In the data rows, the value 500 means zero.
Here are some points, one per row:
[568 477 591 517 480 460 512 455 563 487 617 496 546 516 302 544 448 549 579 481 513 454 344 318 525 576 532 512 475
 822 520 468]
[590 690 544 521 529 765 521 523 490 611 506 564 480 482 421 606 431 493 458 507 473 429 420 373 456 414 487 503 305
 341 522 349]
[535 500 595 479 480 449 654 653 387 437 473 544 558 519 466 558 472 330 460 664 773 440 495 517 534 497 471 590 638
 772 559 512]
[651 512 466 575 545 513 495 454 544 570 468 908 534 662 541 472 494 476 638 444 578 565 514 488 593 475 367 377 607
 570 403 281]
[524 472 484 464 722 436 380 175 432 459 408 538 510 451 509 565 369 521 490 480 645 485 486 601 412 491 528 400 415
 497 440 542]
[517 431 512 546 486 477 703 688 448 341 602 757 540 459 522 590 518 574 493 169 494 403 520 459 511 513 611 540 494
 563 549 580]
[377 557 473 521 409 704 594 297 523 387 574 438 905 489 509 513 548 472 403 453 509 466 501 556 484 461 619 347 554
 640 500 437]
[600 591 571 639 549 391 591 386 543 430 414 356 524 552 628 462 524 638 439 569 464 507 324 536 453 494 541 567 322
 544 558 536]
[506 530 357 452 575 354 569 600 573 386 595 563 588 532 556 359 520 566 551 451 468 593 461 501 508 705 536 488 502
 445 388 445]
[455 000 492 596 593 500 484 567 552 562 481 379 581 468 584 546 526 484 479 461 383 494 427 495 585 518 568 352 512
 539 556 498]
[509 618 389 480 575 535 477 516 526 559 515 563 577 515 459 432 623 443 509 466 389 477 454 522 591 581 585 590 506
 399 385 494]
[600 527 543 530 526 630 563 523 773 602 327 525 277 419 632 385 456 480 489 542 574 442 527 537 501 533 497 351 485
 452 279 468]
[585 460 671 761 443 447 336 553 404 389 341 422 640 559 440 343 493 665 475 427 515 560 551 579 466 601 512 550 499
 492 534 503]
[488 487 450 556 470 458 513 329 498 423 496 587 409 565 454 654 450 436 507 557 621 451 383 462 564 545 561 546 455
 532 419 799]
[508 538 401 528 464 525 514 573 513 472 496 369 548 674 573 550 421 485 461 449 465 569 540 500 406 502 653 517 351
 574 605 528]
[446 413 646 536 491 621 438 558 400 582 268 528 675 421 496 454 481 461 584 542 631 250 517 496 471 513 400 563 453
 428 365 489]
[559 450 580 390 498 449 440 570 532 438 361 530 424 474 507 721 492 431 627 472 449 524 491 501 460 453 450 426 442
 301 565 430]
[799 552 528 369 448 417 385 483 459 620 494 592 725 347 559 610 435 550 500 447 502 499 861 306 453 386 477 513 364
 463 316 734]
[344 498 489 541 598 532 573 604 682 526 535 468 543 555 308 684 693 572 415 750 467 508 539 470 484 432 369 434 502
 456 502 508]
[509 495 530 369 396 509 460 477 501 335 449 615 471 581 497 585 570 470 509 521 432 531 476 588 495 447 413 379 399
 363 463 291]
[530 548 495 473 604 450 573 498 398 521 576 421 517 496 395 348 502 599 492 501 454 522 595 554 637 338 558 466 497
 612 552 543]
[501 550 476 606 441 483 491 415 291 581 541 548 409 575 399 386 468 475 510 486 446 467 566 523 559 475 496 538 543
 543 601 511]
[505 621 606 370 704 499 376 546 536 475 391 605 513 369 462 534 309 558 569 599 407 318 539 400 508 306 460 471 413
 513 436 555]
[470 548 516 486 344 467 507 653 512 596 461 457 533 331 458 433 390 543 513 490 458 680 213 698 498 446 232 337 485
 441 465 470]
[466 477 584 477 447 545 495 487 566 564 510 448 529 565 579 566 555 395 587 493 402 622 418 483 559 574 493 658 645
 450 416 547]
[471 485 582 413 553 513 503 661 532 632 449 567 415 458 416 497 572 519 659 540 439 535 488 532 431 533 420 438 473
 474 515 390]
[585 426 507 640 577 555 641 451 547 463 604 537 355 564 571 515 473 468 559 446 459 434 595 604 476 446 495 518 387
 479 560 600]
[515 452 552 334 429 470 505 491 608 611 367 524 484 537 422 221 522 410 476 570 449 424 457 432 505 532 564 536 462
 311 420 488]
[440 512 479 557 569 523 668 327 386 405 579 435 418 404 478 438 413 578 606 505 584 686 442 437 491 531 638 446 663
 420 553 569]
[469 374 553 484 498 760 437 476 413 563 444 652 516 462 505 525 487 488 416 508 610 664 487 555 485 412 514 509 433
 491 706 525]
[480 505 464 454 437 557 520 452 388 454 463 541 481 421 541 559 402 494 427 477 364 513 523 585 506 816 390 553 447
 628 497 500]
[497 415 493 540 508 595 533 485 609 409 495 474 460 397 444 513 714 496 654 436 508 553 502 609 536 364 518 787 570
 436 493 529]
[344 598 501 481 650 442 420 660 576 591 605 424 686 525 604 450 502 443 576 390 579 416 436 489 475 591 524 484 544
 370 454 465]
[444 517 205 525 644 447 534 534 463 469 416 420 463 556 482 446 484 464 378 317 505 501 558 491 377 423 420 594 506
 591 520 487]
[559 520 216 564 416 553 365 398 412 534 662 493 450 291 452 477 554 517 634 563 566 487 467 548 472 530 509 559 566
 561 564 505]
[573 501 558 433 511 453 425 463 365 658 553 401 461 511 548 446 650 522 475 389 579 465 474 432 547 456 608 557 474
 566 604 551]
[649 527 501 595 539 386 538 500 585 503 646 448 468 369 513 543 683 510 308 571 653 468 528 583 545 552 512 546 551
 455 604 507]
[405 513 385 528 469 450 510 589 451 483 553 454 555 601 393 456 461 481 528 390 481 480 449 640 454 459 563 567 487
 508 524 588]
[511 418 429 559 652 483 525 529 500 519 589 395 483 458 412 511 450 489 487 498 477 533 595 526 999 533 461 555 511
 412 485 384]
[592 513 531 470 440 438 580 508 687 608 348 510 621 281 451 486 446 470 520 504 579 577 499 579 452 400 530 494 479
 456 491 347]
[467 564 499 307 485 572 335 549 481 476 487 632 531 609 520 382 483 690 458 564 571 633 493 402 483 374 448 514 377
 556 421 380]
[434 550 536 560 490 502 482 567 593 522 451 509 523 621 608 470 526 253 430 424 653 694 498 366 514 479 491 378 578
 428 538 555]
[523 493 477 195 479 585 531 449 552 504 683 558 565 556 517 502 362 549 423 684 575 471 540 640 424 546 445 636 513
 447 642 489]
[582 468 520 535 533 567 405 585 437 556 535 388 295 571 426 500 456 474 306 520 493 495 540 537 453 521 839 551 605
 520 378 525]
[447 530 475 683 471 588 444 564 421 361 450 458 412 521 527 397 355 466 474 555 474 618 581 405 608 570 571 523 391
 570 559 536]
[446 500 367 455 500 601 405 404 393 363 550 441 441 477 584 429 464 450 639 481 473 460 545 449 444 494 534 504 585
 568 665 506]
[335 475 487 500 500 553 440 572 614 577 367 489 425 449 601 567 517 486 428 525 628 440 471 495 570 579 524 579 519
 538 476 460]
[469 579 545 514 474 347 497 489 450 475 434 396 490 469 369 655 369 327 493 441 489 621 665 534 446 519 576 612 513
 587 501 447]
[528 535 514 669 415 541 510 517 485 459 640 431 551 554 491 520 623 472 534 649 457 546 493 663 492 416 478 459 545
 415 323 547]
[463 456 384 464 470 500 522 504 693 573 554 429 488 582 476 420 542 643 594 471 490 477 520 448 631 511 463 477 569
 518 431 541]
[450 464 432 585 373 337 653 444 427 536 620 388 527 510 568 388 474 459 632 786 542 465 674 444 451 441 643 474 340
 543 593 586]
[439 602 490 606 445 267 530 479 643 508 452 533 512 449 565 423 726 354 365 450 319 544 531 504 788 513 417 469 583
 467 609 558]
[369 505 439 475 630 450 558 488 317 520 456 578 417 412 473 610 479 579 322 446 456 482 521 460 440 433 443 458 417
 454 245 411]
[464 498 472 531 465 496 425 469 542 617 501 435 519 465 593 604 515 508 539 545 505 529 588 410 423 826 351 475 509
 387 585 365]
[633 443 425 522 454 475 508 443 496 489 458 490 531 507 467 492 448 701 299 578 366 471 469 454 279 408 530 450 999
 503 598 528]
[504 484 473 632 530 501 547 452 490 394 569 331 482 665 412 465 439 538 579 522 436 489 543 430 411 435 402 603 527
 606 615 508]
[471 383 709 399 460 493 510 363 452 502 829 511 343 504 550 476 339 384 453 408 492 441 498 514 419 404 396 573 507
 501 409 499]
[350 575 555 348 367 532 606 457 386 635 312 585 361 519 504 616 586 748 462 391 554 531 511 400 467 345 439 549 370
 505 342 485]
Along one direction, these points spread out more than along any other. Take the direction at right angles to it along which they spread out most. Go by this last direction. How many in every 100 of the points above lie lower along it than each point below? Answers are rounded to whole numbers. More than half of the points above lie lower than the first one.
[564 542 557 499 518 528 462 602 471 507 564 462 406 422 524 390 687 342 490 559 388 540 516 415 379 545 378 360 510
 730 452 437] 36
[476 729 515 515 484 458 457 568 480 492 578 508 403 599 798 723 405 653 556 554 464 364 454 552 577 559 602 490 607
 556 666 506] 47
[457 520 653 292 582 492 614 547 384 516 364 522 578 428 640 501 577 464 577 621 374 567 480 453 481 482 454 496 554
 379 474 508] 38
[296 466 487 685 355 434 446 473 676 443 556 621 428 470 480 422 491 569 507 487 451 435 525 433 395 578 632 581 534
 515 494 511] 36
[593 435 472 456 516 633 562 418 430 482 522 451 509 704 545 455 471 469 527 433 426 462 355 464 540 586 460 555 452
 552 520 656] 59
[373 512 581 424 546 399 296 361 488 582 528 655 415 540 405 525 491 467 468 491 443 496 486 677 390 559 505 403 504
 643 567 584] 78
[496 475 551 295 435 520 440 577 637 228 453 183 463 462 437 486 680 548 567 452 602 456 548 542 452 542 393 335 461
 473 416 515] 31
[713 502 460 561 434 359 473 469 434 347 517 475 486 496 549 587 534 370 462 519 461 425 290 395 542 418 552 519 461
 483 559 357] 41
[483 549 484 431 378 530 490 579 459 583 397 546 529 525 381 513 466 525 476 421 572 353 504 512 532 562 453 317 528
 144 535 548] 34
